Each row has a name. Each question is about the rows just above it.

[ 40 -20  32  -4  -4 -21  36 -22  -9  -2 -37 -35 -44  26  20] -> Y
[ -2  22  -8  -9   2  27  16 -56  57   7  -3 -27  -6  21 -14] -> L
[ 35  -1  11  -3   0   4  40 -29  10 -11 -32 -31 -34  23  11] -> M
[ 14 -32  43  -7  -7 -53  12 -33   0  16 -15 -21 -28   8  20] -> H
How many entries does [ -2  22  -8  -9   2  27  16 -56  57   7  -3] have? | 11
How many entries does [ 14 -32  43  -7  -7 -53  12] have? | 7
Number of entries in [35 -1 11 -3]: | 4
How many entries does [35 -1 11 -3  0] have? | 5
How many entries does [ 14 -32  43  -7  -7 -53  12 -33   0  16 -15 -21 -28   8  20] have? | 15
The next 3 entries after [ 14 -32  43]: | [ -7  -7 -53]
The next 3 entries after [-32 -31]: | [-34  23  11]

[-29  29  16  29]  E
[23 -8  8 -8]  R
[ 45 -34  -7 -30]  W
[-12   5   0 -19]  U
[-12   5   0   3]  T
[-20  37  19  36]  Q
[-12   5   0  32]  F
[-19  18  -4  13]  K
Count the entries of [-12   5]: | 2
How many entries does [-12   5   0] have? | 3
Whose row is [-19  18  -4  13]? | K
Which row holds [23 -8  8 -8]? | R
Whose row is [-20  37  19  36]? | Q

[ 22   1  32 -33 -14   5  -6] -> G
[-32  17 -30 -12   8  49 -14] -> V
[ 33 -33   9  10  31  22  17] -> D
Give the next 3 entries after [ 32 -33]. | [-14   5  -6]
Give the next 3 entries after [-33   9]. | [10 31 22]

[  7  -8  18  22   1  -9  40  11 -18  16   4   4 -21  27   5   3   0  -2
 -28   7  25   4  20   2 -10  11  40 -22  -8   7  13  10   8 -15 -26  -7
  27  -6 -19  -7 -11 -33   4   1] : J
[  0 -11   8   7   3 -21  34  10  -4   5  -5   6  -6  40   3   2  -3   6
  -6   6 -23  25  12   5   0  20  36 -30  -6  19   7   4   4  -1 -23  -8
  20   0 -20 -23 -10 -27  10   5] : S
[ -6  -5  13  14  -4 -24  24   0  -5   4   8  28   5  46   3  10   1  -1
 -23  25   6 -10  -2  25 -12  26  33 -17 -11  16  14  -3  12 -20 -23 -16
   9  -2 -32 -34 -13 -23  18   0] : A
[  3 -11  10   6   5 -27  36   6  -5   5  -1   5  -3  38   7   5  -6   7
 -23   6  25  -6  12   5  -4  18  35 -27  -4  15   2   4   3  -5 -19  -8
  17   1 -20 -21 -11 -29  14  -2] : Z
Count the entries of [  3 -11  10   6   5 -27  36   6  -5   5  -1   5  -3  38   7   5  -6   7
 -23   6  25  -6  12   5  -4  18  35 -27  -4  15   2   4   3  -5 -19  -8
  17   1 -20 -21 -11 -29  14  -2]: | 44
The next 3 entries after [-23   6  25  -6  12   5]: | [-4 18 35]
Count the entries of [  0 -11   8   7   3 -21  34  10  -4   5  -5   6  -6  40   3   2  -3   6
  -6   6 -23  25  12   5   0  20  36 -30  -6  19   7   4]: | 32
Count the entries of [  7  -8  18  22   1  -9  40  11 -18  16   4   4 -21  27   5   3   0  -2
 -28   7  25   4  20   2 -10  11  40 -22  -8   7  13  10   8 -15 -26  -7
  27  -6 -19  -7 -11 -33   4   1]: | 44
How many entries does [  3 -11  10   6   5 -27  36   6  -5   5  -1   5  -3] have? | 13
Number of entries in [  7  -8  18  22   1  -9  40  11 -18  16   4   4 -21  27   5   3   0  -2
 -28   7  25   4  20   2 -10  11  40 -22  -8   7  13  10   8]: | 33
The next 3 entries after [-23   6  25]: | [-6 12  5]

[-38  11  23 -22  -9  -1  17   4   0  41  -1] = C
[ -9  -1  12 -37  -1  -6 -16 -18 -18  18   3] = B
[ -9 -16  11   3   8 -11   1 -10 -37  -2   1] = P
[ 10  12  -6 -37  -1  -1  12 -33 -28  -1   5] = N
The next 3 entries after [ 12  -6 -37  -1  -1]: | [ 12 -33 -28]
Number of entries in [-38  11  23 -22  -9  -1  17   4   0]: | 9
[ 10  12  -6 -37  -1  -1  12 -33 -28  -1   5] is in which row? | N
How many entries does [10 12] have? | 2

[ 17 -36  12 -12  18  -6 -13  11 -19 -14 -10  40  34   8  14 -44 -12  10
 -23  25 -10 -23  20  20   6   7  -4 -25   7  27 -24 -25 -12 -16 -21 -19
   0  -2 -33  26  25  35  12   5 -30   3   7] = laked
[-26  30   7   8  21  -8  20   4 -14 -15  26  -9   6  -1  -4   8   5 -36
  15 -19  12 -20   2 -12  17  -7   1   6 -12  18 -12  -1  -6  -2   5  19
  -4   4  -1   5  13  -3 -18  28  26  31  -3] = lomar
[  2 -18  -8 -27   7   9   3  20  -8   7  23 -19   8   7  13 -17   3 -12
  -8   7   5  -1  10  -4 -31  23   4 -22  15  29   3  10   3  -8  13  11
 -15   2  12   3  28  13  31 -14  -2 -17  15] = Gafi
[-25 -15   0  16 -11  -1  -8  30  -2  27   8  -6   8  15 -14 -13 -15  10
 -13   4   7  13   2  11   5  13   9 -25  -3  19  26 -14  34   2   7  20
  14  -6  -8  -8  22  -5  22  12 -25 -31  -8] = sur
Count the entries of [17]: | 1
How many entries does [ 17 -36  12 -12  18  -6 -13  11 -19 -14 -10  40  34   8  14 -44 -12  10
 -23  25 -10 -23  20  20   6   7  -4 -25   7  27 -24 -25 -12 -16 -21 -19
   0  -2 -33  26  25  35] have? | 42
Count the entries of [-26  30   7   8  21  -8  20   4 -14 -15  26  -9   6  -1  -4   8   5 -36
  15 -19  12 -20   2 -12  17  -7   1   6 -12  18 -12  -1  -6  -2   5  19
  -4   4  -1   5  13  -3 -18  28  26  31  -3]: | 47
How many entries does [ 17 -36  12 -12  18  -6 -13  11 -19 -14 -10  40  34   8  14 -44 -12  10
 -23  25 -10 -23  20  20   6   7  -4 -25   7  27 -24 -25 -12 -16 -21 -19
   0  -2 -33  26  25  35  12   5 -30   3   7] have? | 47
What are the next 3 entries after [-14 -13 -15  10 -13   4]? | [ 7 13  2]
Number of entries in [-25 -15   0  16 -11  -1  -8  30  -2  27   8  -6   8  15 -14 -13 -15  10
 -13   4   7  13   2  11   5  13   9 -25  -3  19  26 -14  34   2   7  20
  14  -6  -8  -8  22  -5  22]: | 43

[ -2 -25  -4  16  -6  33] : mibe
[ -2 -25  -4  14  -9  19] : fup
[  4  11 -17  -6  -3 -11] : Tikev
[ 39   4   3 -25  -1  -6] : vip
[ 11 -15  -7  -2  37 -35] : gan
[ 11 -20  53 -22 -23  -4] : somun
The next 3 entries after [ 11 -17]: | [ -6  -3 -11]
How many entries does [ -2 -25  -4] have? | 3
Number of entries in [ -2 -25  -4  14  -9  19]: | 6
Count the entries of [ 11 -15  -7  -2  37 -35]: | 6
Count the entries of [ 11 -15  -7  -2]: | 4

[  6  -8  -4 -17  28  -7   5  20  42  -2   0  27  17  -8  -3 -25  12   8
 -21 -11  -1   1 -34   1 -53] -> letom
[ 14  -7   2   1   3  -4  12 -16 -10   1   0  -7   0   3   1   2  -1 -18
  14  12  -2  -4  -1   2  12] -> Sez
[  5   0   4 -17 -13   3 -15 -10  -7 -15  -2 -13 -24 -10   6 -10   2   4
  14  13  25   2  19  16  21] -> Bivud
[  5   1   2 -14   0 -21  39 -10  -6  -4  18  -5  12   7  -8  -1   3 -30
   5   0 -27   2 -21 -32   9] -> lave
[  5   0   4 -17 -13   3 -15 -10  -7 -15  -2 -13 -24 -10   6  -3   5   5
 -23 -12  -5  12  -2 -18 -44] -> Vezom
[ 12   0   0 -15   7 -13   1  -3   4  -2  -4   3  -3  -4  -1  -6   3  -2
   4   8   6  -8  -9  13   3] -> Mazud
[ 14  -4   2   2  -1 -12  20  -5   4  -7   8   3   5   9  -2  -4   7 -16
   1   7  -7   6  -9 -14  -5] -> sedi
[-11   7   1  -3  -5   6 -18   6  -6  -2  -6  -3  -3  -6   4   5  -4  15
   4  -9  13  -4  12  14  12] -> Nogud
[  9 -11 -31  -8  12 -26  16  -8 -23  -1   6 -10  17 -16  -6  -3  -7 -13
  13  -7 -19 -14 -19 -13  39] -> Visi
[ -1   1  -4 -22  -5  -1  -9  -4  -8 -11   1 -14 -14 -11   7  -4   0   9
  10   4  19  -4  13  17  22] -> Sasa
[ -7   2   9  12   3  16   0   6  19   6   0  11   0  11   0   5   1  -1
 -14  -3   1   7  -3  -4 -29] -> fiv
Count the entries of [-7  2  9 12  3 16  0  6 19  6  0 11  0 11  0  5]: | 16
Whose row is [  5   0   4 -17 -13   3 -15 -10  -7 -15  -2 -13 -24 -10   6 -10   2   4
  14  13  25   2  19  16  21]? | Bivud
Count the entries of [  5   0   4 -17 -13   3 -15 -10  -7 -15  -2 -13 -24 -10   6]: | 15
Give the next 3 entries after [  5   1  -1 -14]. | [-3  1  7]
The next 3 entries after [ 4 -9]: | [13 -4 12]
Count the entries of [  9 -11 -31  -8  12 -26  16  -8 -23  -1   6 -10  17 -16  -6  -3  -7 -13
  13  -7 -19 -14 -19 -13  39]: | 25
Count the entries of [ -7   2   9  12   3  16   0   6  19   6   0  11   0  11   0   5   1  -1
 -14]: | 19

